In the rows, zero is written as 128.
A single turn carries every row of the set below to another of its rows. Some are shown first; where does it send the rows asked next?
Z952: [115 123 124 138 135 158 132 147 125 127  97 118 120 106 155 115 131 110
 111 109 149 118 104 123  73 132 142 140 150 127 122 142 119 106 142 123
 148]
Z461: [132 123 132 159 134 152 140 175  95 142 121 112 122 126 132 111 128 110
 144  98 147 130 112 127 105 131 161 145 130 124 123 145 142 118 159 157
 125]
Z692: [125 117 138 153 130 159 160 149 115 120 106 111 115 109 137 126 138 108
 111  99 132 149 100 144 117 114 147 134 118 146 117 164 126 127 154 145
 142]
Z660: [150 147 136 141 142 162 131 161 115 120 127 124 109 100 133 124 138 119
 121  90 146 140  99 127 144 115 140 144 111 133 109 164 108 113 141 138
 143]
Z320: [150 122 128 121 144 151 131 168 116 143  91 101 145 104 142 131 125 115
 130 105 138 126 114 135 127 133 145 147 143 128 114 153 109 106 115 135
 126]
Z278: [141 131 124 152 139 153 140 169 123 127 107 129 128  87 129 115 126 114
 112 101 155 140 102 119 150 127 138 151 105 132 116 148 128 108 140 130
 122]
Z143: [123 122 123 126 135 156 150 129 119 135 116 125 117 106 149  99 133  97
 114 101 146 125 110 134  88 118 148 131 157 123 132 148 130 120 127 120
 139]
Z746: [120 119 126 151 116 166 161 159 132 135 101 133 117 105 151 103 127  92
 136 123 128 141 106 122 122 110 136 137 112 124 126 152 121 118 150 127
 138]
Z690: [141 124 141 135 139 144 151 161 125 148  99 116 110 112 147 127 129 122
 137  88 144 116 100 123 129 134 144 150 151 135 118 123 147 111 157 121
 142]
Z996: [159 125 118 170 145 162 141 148 104 130 131 112 123 126 130 113 134 101
 133 116 153 120 110 111 125 145 134 135 139 123 113 137  95 110 135 128
 128]
Z890: [123 121 119 143 120 167 135 140 130 120 118 125 111 100 162 112 134 111
 114 105 140 126  91 140  86 129 153 135 158 145 122 149 114 127 140 123
 139]
Z829: [138 128 135 137 135 156 148 155 119 145 120 107  99 115 142 119 128 112
 138  78 133 117 100 125 134 128 145 138 149 126 121 120 138 109 154 119
 146]
Z317: [112 128 132 154 140 161 142 154 111 121 110  97 126  95 132 117 131 105
 100  92 139 147 105 126 117 120 142 137 120 127 117 150 125 108 170 143
 144]
Z361: [119 136 123 159 142 165 157 160 121 126 121 129 107  92 134 108 142  99
 132  99 144 134 106 104 108 115 126 135 137 122 119 152 108 121 156 151
 154]
Z411: [108 126 112 138 135 158 152 146 114 135 107 110  96  78 147 113 132 112
 139 116 132 151  95 133 114 128 147 139 120 128 118 146 117 112 153 152
 152]
Z8: [153 134 144 139 131 155 146 161 125 145 117 122 101 103 154 130 129 115
 135  83 138 117  95 132 127 135 143 142 149 131 115 130 133 119 165 114
 143]
Z550: [169 125 128 146 140 157 141 137 107 140 118 114 124 128 147 120 127 107
 143 136 142 130 109 136 128 137 147 138 125 126 113 150 103 110 135 122
 122]
Z675: [132 121 132 153 136 166 166 148 107 134 106 120 115  98 128 116 137  90
 101  84 139 148 105 138 114 124 133 128 119 119 125 156 120 123 158 131
 140]
Z369: [149 119 110 134 142 162 135 164 107 138 118 100 131  94 133 118 131 106
 125  82 142 124 111 130 133 139 144 136 159 129 117 142 104 123 109 137
 128]
Z826: [151 116 114 158 125 162 146 142 137 134  99 112 118 104 149 110 124  97
 139 102 143 128 100 106 103 137 125 138 138 118 134 144  96 106 125 128
 109]
Z537: [153 125 112 150 149 148 135 141 104 135 129 102 127 106 132 119 130 123
 139 129 155 132 104 129 132 148 155 144 145 134 109 138 108 107 137 141
 123]
Z684: [136 113 103 149 136 158 160 155 108 140  99 116 119 115 161 120 135  98
 113 103 137 133 109 128  95 138 140 135 168 116 123 130 114 112 107 130
 143]
Z368: [144 132 123 140 134 165 144 151 114 131 112 107 119 121 175 127 139 109
 123 109 126 136 110 137  98 116 148 136 172 125 115 151 106 112 114 139
 151]
Z109: [129 121 129 162 142 156 152 153 109 132 107 128 129 120 171 117 120 112
 144 114 142 137  98 129 144 130 128 142 125 127 117 125 112 118 107 136
 120]
Z778: [129 141 127 147 156 164 132 148  94 130 122 110 114  96 174 127 123 121
 144 107 142 146  94 137 135 138 137 146 132 118 111 129  99 110 124 147
 139]
Z925: [136 118 125 162 127 168 143 172  90 145 124 112 113 128 135 109 120  98
 144  89 143 134 107 138 105 139 159 137 123 115 127 143 129 123 158 141
 123]
Z221: [138 123 118 145 142 157 147 152 107 128 107 120  99 101 124 120 131 109
 121  88 144 142  98 130 146 131 138 142  98 128 113 143 117 115 119 129
 140]
Z318: [150 123 122 133 134 152 145 124 135 135 100  99 105 105 156 121 127 114
 153 108 133 140  96 127 104 127 141 144 136 127 127 158 101 104 117 143
 119]
Z546: [141 141 135 161 162 158 150 161 103 134 121 139 133  97 163 120 134 112
 138 106 162 138 104 119 128 135 118 144 145 118 120 135 104 123 128 143
 127]
Z210: [148 125 137 158 131 158 142 169  94 144 111 118 110 127 137 122 129 113
 146 101 143 133 104 142  97 139 160 143 123 126 120 155 130 121 162 153
 132]
Z358: [165 121 129 145 130 171 128 179 120 131 104 115 132 113 148 134 132 108
 127  90 130 119 105 133 124 138 132 138 147 132 109 154  91 125 116 128
 129]
Z879: [139 130 115 145 131 157 143 169 118 133 107 110 144  94 175 120 129 110
 110 114 143 137 109 125 101 131 149 143 177 123 120 140 114 105 135 135
 134]
Z510: [144 132 115 149 139 156 134 145 136 126 123 102 121  87 144 110 133 119
 142 100 151 134  99 104 108 129 138 145 161 126 128 155  99 102 132 152
 114]

Z537 moves to Z996
Z510 moves to Z826
And these:
Z143 moves to Z890
Z210 moves to Z461
Z109 moves to Z778
Z221 moves to Z660
Z411 moves to Z361
Z369 moves to Z358
Z368 moves to Z879
Z829 moves to Z8
Z675 moves to Z692

A single turn carries every row of the set below to another of its rows. Some are shown first; where does it send the rows asked next?
Z425: [129 146 129 118 120 146 125 127 118 134 136 131 127 130 155 143 133 121
 130 143 151 142 122 134 117 117 133 135 124 143 135 118 136 133 126 152
 130 105 120 127 120 135 114 111 129 125 144 143 138 127 126 149 105 115
 123 123  98 138 127 131 130 129 133 125 126 125]
Z798: [149 122 123 127 134 139 121 138 136 134 134 133 140 134 146 139 120 122
 131 151 120 124 134 154 116 111 131 123 137 132 138 105 142 129 114 144
 127 132 139 120 136 119 136 124 113 121 141 126 138 156 126 128 128 131
 127 126 119 149 111 138 131 116 155 119 142 107]
Z809: [132 115 118 107 121 117 127 127 141 128 119 118 138 116 129 105 114 116
 134 117 132 119 133 115 128 151 129 138 119 120 131 130 122 107 129 119
 143 129 129 139 130 127 117 117 115 145 134 159 137 120 123 129 140 147
 130 130 140 107 125 124 129 109 136 132 133 143]
Z688: [121 132 119 146 137 153 121 120 126 147 133 125 136 125 122 149 143 143
 128 123 135 126 121 121 116 117 147 131 133 126 130 127 142 134 115 132
 130 119 137 113 140 135 118 115 152 117 122 150 140 131 133 128 133 122
 125 120 144 124 120 140 126 130  95 118 127 133]
Z344: [125 132 134 138 146 134 112 119 118 127 120 123 143 130 130 151 126 142
 143 139 128 127 115 147 124 133 143 121 122 145 134 144 119 146 148 122
 132 120 127 124 145 141 132 131 132 137 106 130 146 136 141 125 117 121
 142 116 122 113 126 131 133 107 164 133 121 105]
Z244: [151 107 124 133 134 136 125 137 145 139 129 134 135 131 142 132 125 122
 128 136 123 116 131 146 116 108 133 121 150 120 129 106 145 131 123 137
 127 129 146 120 147 114 131 124 115 123 139 131 133 147 107 128 121 120
 118 124 124 146 107 146 120 114 146 123 138 113]
Z969: [145 110 126 117 128 131 124 135 137 125 137 124 142 132 141 128 115 122
 140 145 113 124 133 146 121 119 122 130 140 133 143 113 137 116 117 144
 128 138 145 130 122 112 132 118 106 127 142 128 133 153 135 125 144 137
 124 126 127 148 116 144 124 126 159 122 150 115]
Z611: [125 120 134 108 113 136 132 119 125 125 136 119 127 127 145 124 129 123
 137 124 147 134 118 117 124 127 123 143 139 137 132 130 134 115 139 145
 131 112 133 138 110 123 108 104 121 133 144 148 129 113 123 146 119 115
 115 121 110 136 130 143 113 139 130 135 134 141]
Z252: [123 117 139 144 104 114 121 131 128 132 140 121 130 125 127 124 122 130
 134 123 138 129 106 123 134 119 150 112 144 142 133 136 148  97 127 113
 129 140 126 129 143 124 112 129 128 131 116 135 133 116 127 122 149 105
 137 131 142 134 140 130 140 118 126 124 151 144]
Z873: [118 118 121 139 130 145 124 116 128 139 133 115 139 123 116 140 138 143
 135 115 130 123 119 113 121 124 138 136 138 126 133 135 139 123 121 131
 131 125 144 122 128 127 114 109 147 121 122 150 135 126 138 126 147 128
 121 119 153 124 122 148 117 140  99 123 135 141]
Z896: [120 130 139 140 104 116 117 132 120 127 145 122 134 127 129 130 118 129
 137 137 134 134 109 130 134 121 149 115 133 151 142 135 144  98 119 118
 128 144 120 129 134 128 115 130 126 128 118 130 138 124 141 122 153 114
 144 132 138 135 143 124 149 118 134 121 153 138]
Z491: [122 107 139 130 140 124 120 113 128 120 120 112 141 126 121 133 123 143
 148 118 126 120 110 132 128 140 134 125 138 138 131 154 118 130 161 116
 133 124 139 135 137 129 124 124 124 145 104 134 136 122 136 123 130 119
 133 114 135 111 128 145 117 116 159 140 126 120]
Z23: [116 132 119 132 128 147 119 118 119 133 139 114 143 125 119 144 134 145
 139 129 125 131 124 119 123 129 135 139 127 136 141 134 133 120 112 137
 131 130 137 124 117 131 118 110 143 119 124 149 139 134 155 125 155 139
 129 120 148 126 127 143 127 140 107 118 140 136]
Z862: [131 122 135 130 138 111 125 129 147 113 113 141 114 112 136 133 140 118
 128 126 102 126 142 126 114 142 105 128 116 118 131 138 112 138 136 119
 118 147 129 124 128 130 137 153 137 111 120 116 120 125 128 113 107 118
 122 135 130 136 124 117 142 141 134 132 127 143]
Z516: [120 124 137 126 139 128 114 116 119 117 124 113 145 130 125 141 120 143
 151 135 122 127 115 140 128 140 133 128 124 148 140 152 113 131 151 123
 133 127 131 134 131 135 129 126 124 141 106 131 144 133 153 124 134 130
 141 116 129 115 132 137 129 116 168 135 130 113]
Z329: [126 117 134 129 133 114 124 124 147 111 116 145 123 108 140 138 132 114
 133 131 107 131 147 130 118 141  99 129 118 120 129 141 119 137 135 123
 122 148 133 124 133 133 127 151 130 106 122 110 112 129 130 121 113 116
 117 135 126 139 125 120 150 142 136 128 126 149]
Z114: [126 126 137 154 110 120 119 133 128 139 137 130 126 126 130 133 127 129
 127 128 143 127 106 128 130 112 158 107 141 141 129 129 151 109 124 113
 129 135 122 121 155 130 114 134 134 127 116 133 139 120 119 124 136  98
 137 131 135 133 136 124 145 110 124 122 142 138]
Z566: [112 137 104 125 119 141 126 120 130 134  90 115 130 139 135 117 109 106
 147 133 125 127 115 113 132 141 141 110 137 135 136 130 135 112 151 148
 133 125 133 129 116 125 126 133 122 123 137 130 129 136 118 115 136 128
 142 137 137 125 121 124 124 151 127 147 134 120]
Z137: [123 139 136 149 109 121 114 134 119 135 142 129 131 128 135 137 124 128
 131 142 139 135 110 137 132 115 155 109 131 150 137 129 148 109 117 119
 128 138 116 121 147 133 117 134 132 124 118 129 141 128 134 124 141 107
 145 131 131 136 140 120 156 111 131 119 146 131]
Z730: [131 140 115 106 124 123 118 132 130 126 125 122 141 120 137 118 113 115
 135 138 129 130 137 128 124 150 133 138 102 131 140 125 118 115 114 127
 143 131 120 134 126 136 124 119 117 139 134 153 146 135 139 131 139 154
 141 131 130 111 128 112 147 105 146 125 132 131]
Z614: [126 116 133 130 134 115 122 125 145 112 114 145 123 108 140 139 132 114
 132 131 107 130 147 129 116 141  99 127 118 121 128 140 119 138 135 122
 121 149 132 123 134 133 127 152 131 105 123 111 114 130 128 122 111 114
 118 136 126 137 124 119 150 142 136 128 126 148]
Z724: [127 115 136 141 146 130 117 117 129 131 116 121 137 127 126 142 131 142
 140 122 131 119 111 137 124 130 143 119 135 135 125 146 123 145 160 116
 132 117 134 126 152 136 126 130 133 140 103 135 140 125 125 125 113 111
 133 115 129 111 123 140 122 108 154 136 119 113]
Z562: [115 136 104 133 122 144 126 119 135 140  87 117 126 140 136 119 114 106
 144 130 130 124 113 113 131 136 146 108 142 129 130 126 137 117 153 146
 133 120 133 124 124 126 126 136 126 121 135 130 127 136 107 115 126 121
 139 137 136 124 117 123 123 146 122 147 128 118]
Z301: [126 118 133 128 133 115 122 124 145 111 116 145 123 107 143 139 131 114
 133 133 106 132 147 130 118 142  98 129 118 121 131 140 118 136 133 124
 121 150 132 125 132 134 128 151 130 106 124 110 114 130 131 121 113 117
 119 137 126 138 126 119 152 142 137 127 126 148]
Z984: [148  95 126 122 128 129 128 134 145 130 131 126 138 130 137 122 120 123
 136 130 119 115 129 139 122 117 123 128 152 122 133 114 141 117 129 138
 129 136 152 129 133 108 130 118 108 129 139 132 128 142 116 126 137 125
 115 124 131 146 111 151 114 124 148 127 147 120]
Z751: [138 120 116 124 129 123 127 131 148 142 113 130 131 116 131 113 125 115
 123 115 142 115 132 119 122 140 142 129 121 111 122 122 128 124 129 117
 142 120 126 127 152 133 119 122 124 140 132 160 139 120 103 134 119 132
 127 129 133 106 118 120 131  97 126 130 119 136]
Z794: [132 126 137 130 139 113 124 130 146 112 115 142 115 113 137 136 140 117
 127 130 101 129 142 129 113 142 105 127 113 119 132 137 112 140 132 120
 118 146 127 125 129 131 138 152 138 109 119 116 122 126 132 114 107 118
 123 136 128 135 122 114 145 142 135 130 126 141]
Z75: [131 127 137 128 138 111 124 130 146 110 113 140 116 113 137 134 138 118
 129 129 100 129 142 127 114 142 104 129 112 121 133 138 111 137 133 122
 119 147 126 125 126 131 138 153 136 111 120 114 122 127 133 113 110 120
 123 135 130 136 124 115 146 143 136 131 128 142]
Z197: [115 147 103 134 124 148 121 123 128 142  88 123 128 141 141 127 113 105
 141 139 128 127 115 119 128 134 148 106 135 132 133 123 139 124 147 148
 132 119 128 120 127 130 128 138 128 119 135 128 132 140 112 116 123 124
 144 137 130 126 118 118 129 143 123 143 128 114]
Z292: [119 144 118 141 135 153 117 121 117 142 137 122 142 126 124 153 139 142
 133 137 129 133 125 129 117 120 144 135 121 138 139 127 138 133 107 138
 131 123 131 115 129 137 122 115 150 114 122 146 144 141 151 128 141 134
 132 121 141 126 125 136 135 133 107 114 133 127]
Z236: [127 119 133 131 134 116 123 124 145 112 117 147 122 107 142 139 132 114
 133 134 105 131 147 131 117 141  99 128 118 121 130 140 119 138 134 124
 122 148 131 123 135 133 128 151 131 106 124 111 114 130 130 122 110 115
 119 136 126 139 125 118 152 140 137 127 125 146]
Z956: [113 149 103 127 121 146 121 122 125 137  90 117 131 141 140 126 109 106
 147 142 125 130 116 119 130 139 144 110 130 138 138 126 136 116 145 152
 133 123 128 124 118 130 128 136 125 120 137 127 133 144 123 117 133 131
 147 136 132 125 122 118 132 147 130 144 133 115]
Z484: [125 139 131 106 114 139 127 123 116 123 141 121 132 131 152 134 126 123
 138 141 143 142 121 128 123 125 123 143 125 149 139 126 131 117 128 151
 131 113 124 137 104 129 114 104 121 129 146 144 136 124 139 145 123 126
 125 122 105 138 134 134 127 138 140 129 137 131]
Z574: [131 122 137 127 137 110 127 129 148 111 114 140 116 112 135 133 138 117
 130 127 100 127 142 126 115 142 101 128 116 120 132 140 111 137 135 120
 119 148 130 127 126 129 136 152 135 111 120 115 120 124 132 113 109 120
 122 135 131 135 124 117 143 145 134 131 129 143]
Z511: [132 128 131 121 121 141 130 124 128 137 132 129 123 128 149 134 135 122
 127 126 154 134 119 123 120 117 133 135 139 133 125 120 141 130 139 144
 129 104 129 129 127 129 110 108 130 129 144 148 132 116 111 147 103 107
 113 121 104 135 124 138 116 130 125 131 124 134]
Z674: [138 144 114 123 131 131 117 133 135 139 119 135 135 120 141 127 124 114
 124 137 139 127 138 133 119 139 143 128 104 122 129 116 126 131 116 125
 142 119 116 123 148 143 124 127 127 135 133 155 148 134 117 133 116 141
 138 131 123 109 120 109 148  93 135 123 119 125]

Z614 moves to Z236
Z23 moves to Z873
Z562 moves to Z197
And these:
Z984 moves to Z244
Z137 moves to Z896
Z484 moves to Z611
Z344 moves to Z516
Z809 moves to Z751

A single turn carries every row of the set below to another of its rows. Some are shown first; where does it send the rows asked next?
Z694: [130 146 127 121 129 119 134 104 118 126 139 118 128 112 137 111 116 146
 143]
Z113: [121 137 134 131 108 128 119 151 125 108 129 136 137 162 143 116 127 113
 134]
Z327: [128 118 115 135 122 150 116 125 123 139 128 127 126 140 148 142 128 121
 111]
Z170: [114 147 135 126 126 130 126 154 121 124 136 126 136 144 125 134 144 119
 145]
Z28: [126 118 113 130 120 144 114 130 124 143 131 126 127 141 150 142 126 118
 113]
Z639: [121 117 118 134 126 142 124 128 107 134 124 120 147 149 125 128 109 124
 118]
Z48: [119 144 135 126 109 126 112 149 126 111 136 138 142 157 144 117 127 113
 140]
Z123: [140 141 121 134 126 131 130 104 118 102 138 131 136 124 142 100 119 133
 153]
Z364: [109 143 130 129 127 123 122 154 125 127 140 124 136 139 125 136 142 117
 145]
Z590: [133 141 120 136 126 124 131 106 113 106 137 135 135 124 145  96 116 134
 152]
Z545: [126 122 117 138 118 145 117 131 122 137 129 129 125 143 155 144 129 122
 111]
Z729: [141 140 122 159 116 125 127 108 131 108 125 135 135 114 155 111 131 129
 143]
Z480: [118 136 135 131 108 123 116 152 128 118 134 133 141 160 143 118 132 111
 136]
Z384: [130 138 122 158 110 123 124 106 126 112 125 134 129 112 155 105 129 133
 137]
Z587: [124 118 111 140 119 146 111 124 125 139 134 131 133 139 154 144 126 121
 115]
Z548: [137 149 133 140 115 111 130 111 138 124 129 118 127 106 145 123 135 136
 137]
Z202: [129 147 124 122 123 125 128 101 115 123 137 119 120 109 136 110 121 142
 141]
Z63: [111 142 131 127 127 128 129 155 119 127 139 122 132 143 127 141 142 124
 142]
Z153: [130 154 129 140 113 110 128 110 134 126 131 124 117 107 145 117 133 135
 135]
Z699: [138 148 127 120 126 121 133 103 122 123 139 114 130 115 133 114 119 141
 142]
Z43: [131 150 120 140 121 127 128 106 109 107 137 134 134 122 140  98 120 135
 151]
Z271: [123 119 117 130 125 140 115 124 111 137 123 118 150 140 127 127 105 122
 116]
Z247: [132 150 130 139 119 109 130 115 134 127 128 125 122 102 149 121 135 139
 137]
Z473: [114 144 128 122 127 129 123 157 117 128 139 124 138 143 128 134 140 118
 146]
Z55: [119 142 137 130 108 126 118 150 128 114 135 135 137 162 140 118 134 113
 139]
Z912: [137 137 121 154 117 121 125 110 130 111 125 139 130 113 159 105 129 130
 140]
Z287: [122 116 117 137 123 143 118 131 108 138 123 122 151 147 134 127 112 122
 118]
Z810: [123 118 121 137 123 146 120 122 111 137 122 122 147 145 131 129 110 125
 115]

Z545 moves to Z63
Z170 moves to Z810
And these:
Z48 moves to Z587
Z28 moves to Z473
Z590 moves to Z912
Z699 moves to Z123
Z384 moves to Z153

